In the rows, zero is written as 128.
Rotation paths and how fast each direction turns (degrees each step)
Each turn is a multiple of 5 degrees from 10 to 175, or 0.
Each row of a path follows its step; steps can be skipped.
Rotation 1:
step 0: [128 123 127 123 127 134 127 134 119 123 129 129 119 134 123 132 119 128
 129 127 132 134 126 128 126 131 128 136 140 139]
step 1: [131 133 125 128 134 126 139 130 122 123 132 132 131 121 123 132 136 123
 132 130 126 127 119 126 129 125 134 115 133 124]
step 2: [120 133 126 128 121 129 129 138 124 125 122 126 134 124 133 131 129 140
 127 133 119 122 133 127 126 135 125 130 127 136]
step 3: [135 129 131 119 135 137 128 121 125 131 120 128 128 133 126 131 135 126
 127 129 134 124 126 134 123 141 131 131 132 123]
step 4: [130 125 121 129 117 125 141 126 128 128 130 129 117 125 122 118 125 127
 122 133 122 123 131 131 132 131 131 125 134 131]
step 5: [125 119 128 126 131 136 134 125 122 126 120 131 134 129 131 136 129 128
 120 125 122 128 121 114 124 122 129 131 127 132]
step 6: [129 143 129 128 123 126 133 121 124 129 121 129 129 128 123 128 131 125
 139 134 132 137 126 129 129 132 126 130 130 140]
step 7: [122 122 126 124 128 117 125 130 118 125 134 135 125 133 120 136 132 130
 126 134 124 120 125 131 126 135 135 130 127 126]
step 8: [129 133 125 122 132 135 131 134 126 121 118 125 128 124 122 124 129 130
 124 117 123 134 133 126 136 135 138 124 126 128]
step 9: [130 126 126 126 128 130 131 127 121 124 129 129 130 129 137 130 122 127
 127 130 133 123 127 134 124 130 127 128 148 139]
step 10: [137 126 130 126 126 129 140 133 124 134 128 127 127 122 125 133 139 126
 131 134 124 124 119 125 128 133 126 117 122 128]
step 11: [117 136 126 131 123 137 134 127 129 124 122 127 131 141 124 129 129 137
 125 133 120 121 133 127 127 130 127 132 129 131]
Directions:
[126 129 127 129 127 125 127 127 128 128 129 129 127 129 130 129 121 131
 127 131 125 127 131 129 126 129 127 127 130 131]
155
Rotation 2:
step 0: [131 127 137 131 123 136 116 118 137 129 129 133 131 129 125 132 123 130
 126 127 135 121 119 130 132 131 128 123 129 130]
step 1: [123 126 131 124 121 129 124 127 137 125 128 129 128 132 121 132 130 129
 120 127 121 134 131 136 132 123 127 123 114 126]
step 2: [125 126 126 117 127 126 118 139 131 123 122 131 130 126 128 129 120 129
 126 116 134 128 127 136 125 129 126 133 126 128]
step 3: [131 121 130 119 130 126 124 123 126 127 129 126 129 128 131 112 133 134
 123 127 123 126 135 138 124 128 126 135 129 128]
step 4: [127 132 126 124 136 125 132 129 123 135 122 120 133 128 124 120 120 136
 133 127 123 128 124 132 126 136 123 123 126 120]
step 5: [122 132 129 131 138 132 134 118 131 131 118 130 123 127 133 125 129 134
 125 124 135 132 133 127 119 127 129 122 135 125]
step 6: [122 133 128 129 132 135 129 134 124 132 132 128 133 123 122 132 135 127
 131 130 125 122 139 124 121 128 132 120 130 119]
step 7: [121 122 125 136 130 137 130 134 124 135 132 133 125 130 130 133 130 123
 134 126 127 134 126 137 124 132 133 127 138 134]
step 8: [123 136 124 129 134 138 118 132 122 130 132 130 123 131 131 124 134 123
 125 138 126 132 126 124 137 127 127 133 127 131]
step 9: [122 128 129 125 120 135 126 122 126 128 131 123 127 136 123 133 131 124
 136 130 134 126 118 124 127 133 116 134 130 129]
step 10: [125 124 124 127 119 131 130 123 122 114 125 131 125 126 133 132 129 132
 126 135 129 133 129 128 135 127 118 121 124 130]
step 11: [128 127 125 121 131 127 126 127 131 115 131 135 135 129 120 136 118 136
 130 130 130 124 131 124 132 133 127 133 131 131]
Directions:
[126 126 128 125 124 131 127 129 129 128 129 133 127 132 129 127 126 128
 128 129 128 126 126 126 129 127 126 127 125 130]
40
[127 133 126 126 132 126 127 128 130 128 128 129 128 132 130 130 128 128
 127 126 131 130 130 125 127 127 128 132 127 128]
115
Rotation 3:
step 0: [128 123 121 135 128 136 129 132 125 129 127 130 134 132 126 132 135 138
 140 128 121 122 122 132 129 112 131 126 130 129]
step 1: [119 137 131 128 132 140 125 116 129 127 127 124 125 126 123 119 127 136
 125 129 126 131 137 136 126 125 128 119 127 123]
step 2: [124 123 133 129 122 125 137 120 128 119 133 128 135 126 134 134 127 130
 131 131 135 123 126 132 118 115 125 124 120 132]
step 3: [124 119 122 121 129 135 130 128 134 128 128 123 131 135 130 113 128 124
 127 129 131 133 132 129 127 121 129 133 122 114]
step 4: [135 119 132 127 115 127 133 125 131 134 127 124 121 131 124 121 125 131
 125 136 136 120 129 124 132 128 122 118 124 136]
step 5: [127 132 123 118 128 126 132 128 131 128 128 123 134 132 124 129 134 132
 131 131 127 115 123 118 137 121 140 131 124 120]
step 6: [128 141 139 130 119 131 135 127 129 134 121 121 133 125 124 119 122 129
 129 133 127 131 132 134 133 134 136 129 124 133]
step 7: [122 128 129 123 122 133 127 131 121 127 128 140 139 126 138 131 129 130
 125 126 136 114 126 129 130 127 134 133 122 134]
step 8: [120 129 127 115 120 127 123 133 132 124 121 128 120 132 128 124 127 128
 124 126 127 138 135 133 124 137 138 130 120 125]
step 9: [136 121 123 132 118 126 136 137 125 133 128 130 122 122 136 130 128 136
 134 127 134 125 120 130 123 137 131 124 124 130]
step 10: [123 133 115 129 134 133 122 130 129 126 127 129 127 139 125 126 128 131
 138 132 127 122 130 123 129 142 133 127 125 119]
step 11: [124 141 126 141 116 130 132 134 125 124 123 127 123 129 122 131 122 133
 133 132 132 134 126 127 126 125 126 123 129 136]
Directions:
[131 128 128 126 131 132 131 130 127 125 128 131 128 129 128 128 126 130
 125 127 126 125 126 126 126 127 130 130 129 124]
155
[129 128 124 130 127 127 124 128 129 124 126 128 130 128 127 125 129 127
 127 131 123 130 128 128 129 126 131 129 125 127]
145
Rotation 4:
step 0: [137 115 132 127 131 130 120 134 132 130 117 120 125 122 124 126 132 137
 127 128 123 131 133 129 127 134 130 129 137 129]
step 1: [137 121 126 123 135 127 125 130 121 130 131 128 123 119 127 131 128 130
 129 130 120 133 135 124 123 115 128 115 127 130]
step 2: [126 125 135 128 118 121 121 129 123 130 130 130 120 128 124 135 127 122
 120 123 120 130 123 137 131 121 123 119 132 132]
step 3: [136 130 129 137 131 125 121 131 135 133 129 125 131 125 132 129 130 128
 125 129 119 123 131 136 138 130 115 126 138 127]
step 4: [139 121 132 131 131 125 125 134 131 139 133 120 121 125 130 121 127 125
 129 132 119 127 132 129 134 124 135 132 120 121]
step 5: [129 118 128 123 130 126 120 131 127 137 128 122 123 131 126 129 136 121
 135 122 129 135 131 139 120 124 132 124 134 122]
step 6: [129 124 127 124 130 123 123 130 132 125 124 127 124 124 125 121 140 127
 120 127 121 119 136 134 120 126 120 116 130 132]
step 7: [137 124 131 140 124 131 125 125 125 126 127 123 117 123 127 117 127 128
 123 127 117 130 123 125 131 127 128 120 135 132]
step 8: [137 117 129 132 119 128 122 135 126 132 128 128 131 120 137 136 125 132
 126 127 120 137 136 135 130 129 132 127 133 128]
step 9: [136 122 135 117 135 121 125 134 129 132 127 128 127 128 125 132 123 116
 129 129 121 130 137 129 133 126 121 121 129 128]
step 10: [134 128 131 128 127 125 126 137 126 133 132 119 119 135 122 127 133 129
 128 122 122 126 121 135 129 119 114 126 127 125]
step 11: [130 123 120 133 128 120 122 133 132 133 134 123 126 123 123 122 134 133
 123 131 125 123 129 139 135 126 134 126 141 127]
Directions:
[125 128 123 126 128 129 127 127 127 132 126 126 129 128 128 122 127 128
 129 125 128 125 128 130 127 129 129 129 127 127]
55
[132 130 125 128 128 125 130 127 129 128 128 130 131 126 131 129 131 133
 130 126 128 127 130 130 127 126 127 127 128 127]
145
[125 125 126 130 123 126 129 129 125 128 132 129 128 128 128 128 127 128
 129 129 130 130 127 132 128 127 131 127 129 127]
120
[130 129 129 129 127 125 128 126 126 128 129 131 125 128 125 126 126 127
 132 131 128 125 132 126 129 128 128 126 124 129]
135
[130 128 131 128 126 130 124 128 130 127 130 127 131 127 130 124 127 131
 129 130 129 129 128 127 132 129 131 129 129 127]
90
[130 127 127 126 130 126 128 131 130 126 129 125 126 132 125 127 132 130
 130 130 132 128 128 128 127 128 129 130 129 126]
65
Rotation 5:
step 0: [121 127 136 129 119 128 135 134 129 126 134 129 119 132 130 130 126 121
 121 134 124 134 125 128 128 125 133 128 132 137]
step 1: [130 128 129 122 116 129 130 125 133 145 121 128 129 124 133 133 131 126
 125 128 128 128 131 124 132 134 133 128 125 128]
step 2: [130 128 132 128 132 130 124 130 127 130 130 124 138 130 126 127 124 134
 129 130 122 121 127 126 142 131 125 133 116 135]
step 3: [132 122 129 128 132 130 137 125 130 120 129 131 126 129 135 120 132 135
 126 128 123 135 131 132 123 125 123 127 121 140]
step 4: [128 124 131 119 128 131 132 128 125 129 113 126 134 130 132 129 135 125
 129 122 123 127 129 137 120 128 127 131 130 119]
step 5: [118 129 123 130 126 125 129 130 129 125 128 124 132 138 126 128 121 129
 129 129 117 124 127 131 137 120 129 133 137 123]
step 6: [133 134 125 134 126 122 137 127 130 130 134 131 121 124 141 128 123 132
 122 125 129 137 131 126 132 127 131 132 132 124]
step 7: [137 126 131 131 131 126 127 131 125 134 119 128 131 117 129 141 122 125
 134 126 130 129 126 136 134 130 128 126 124 126]
step 8: [128 126 115 130 136 131 122 122 133 127 128 129 133 128 121 129 126 138
 135 128 128 128 130 131 132 119 125 122 128 135]
step 9: [133 132 126 129 137 128 132 123 122 121 131 129 129 127 129 118 136 130
 128 119 137 131 130 127 122 126 125 131 130 120]
step 10: [124 128 132 134 128 122 126 135 124 118 122 124 126 128 124 132 126 116
 134 131 131 127 127 135 120 127 126 128 136 124]
step 11: [120 135 118 128 125 130 123 128 135 135 131 126 120 130 127 134 125 129
 128 133 131 129 131 124 123 124 137 125 138 126]
Directions:
[131 125 128 127 130 127 128 126 128 126 128 129 131 127 126 131 131 129
 129 128 130 127 131 126 127 126 126 130 124 132]
65
[130 129 131 131 128 125 125 130 129 124 130 127 127 128 128 127 131 129
 126 126 126 133 129 127 129 128 128 128 125 126]
110
[129 125 125 131 124 127 128 126 133 126 128 128 127 128 128 126 127 129
 128 131 127 128 129 127 127 126 126 125 130 131]
140
Rotation 6:
step 0: [129 130 127 119 121 132 128 124 130 129 133 129 134 121 125 138 134 132
 127 130 133 123 127 133 120 131 128 123 135 117]
step 1: [127 129 129 127 126 125 135 127 125 130 125 127 125 121 122 118 135 127
 117 134 121 125 131 132 117 127 129 126 127 119]
step 2: [132 136 124 132 133 126 127 123 128 126 121 138 121 128 132 119 129 125
 129 132 131 130 132 131 116 129 124 125 122 134]
step 3: [134 135 127 128 122 137 124 120 131 123 122 136 130 126 134 132 129 127
 134 124 140 127 132 129 126 128 128 126 135 122]
step 4: [129 126 135 128 120 129 130 129 132 123 126 129 126 124 129 129 136 133
 116 134 130 123 133 130 132 126 127 126 134 114]
step 5: [127 128 126 124 132 121 131 127 135 124 130 133 128 128 133 121 133 139
 118 137 125 124 129 127 118 129 126 123 120 130]
step 6: [129 136 121 121 127 132 132 117 128 125 123 134 130 121 128 121 126 134
 136 124 132 123 130 123 120 132 129 129 125 128]
step 7: [126 135 126 128 118 130 131 130 123 125 124 132 120 120 124 128 132 127
 130 127 136 125 137 131 133 134 121 132 132 120]
step 8: [126 132 126 130 127 126 130 138 135 125 133 134 126 124 130 133 136 131
 122 134 129 130 129 139 122 127 118 122 130 124]
step 9: [135 129 126 122 130 133 130 120 135 130 127 133 132 118 127 130 131 131
 125 131 123 124 121 129 113 123 128 123 126 126]
step 10: [130 126 129 124 123 133 125 117 118 131 119 131 121 122 124 120 130 126
 124 130 131 124 135 126 121 132 129 127 128 124]
step 11: [124 134 128 134 127 131 128 132 126 123 125 136 126 134 134 121 129 129
 126 131 135 132 142 135 123 133 123 124 132 124]
Directions:
[128 127 127 132 129 128 129 133 126 127 129 125 126 129 128 125 129 129
 124 128 127 130 130 128 128 130 126 127 128 123]
110
[129 129 128 129 128 130 127 128 125 131 128 129 127 127 125 130 128 122
 128 129 127 130 126 133 123 127 127 126 129 128]
45
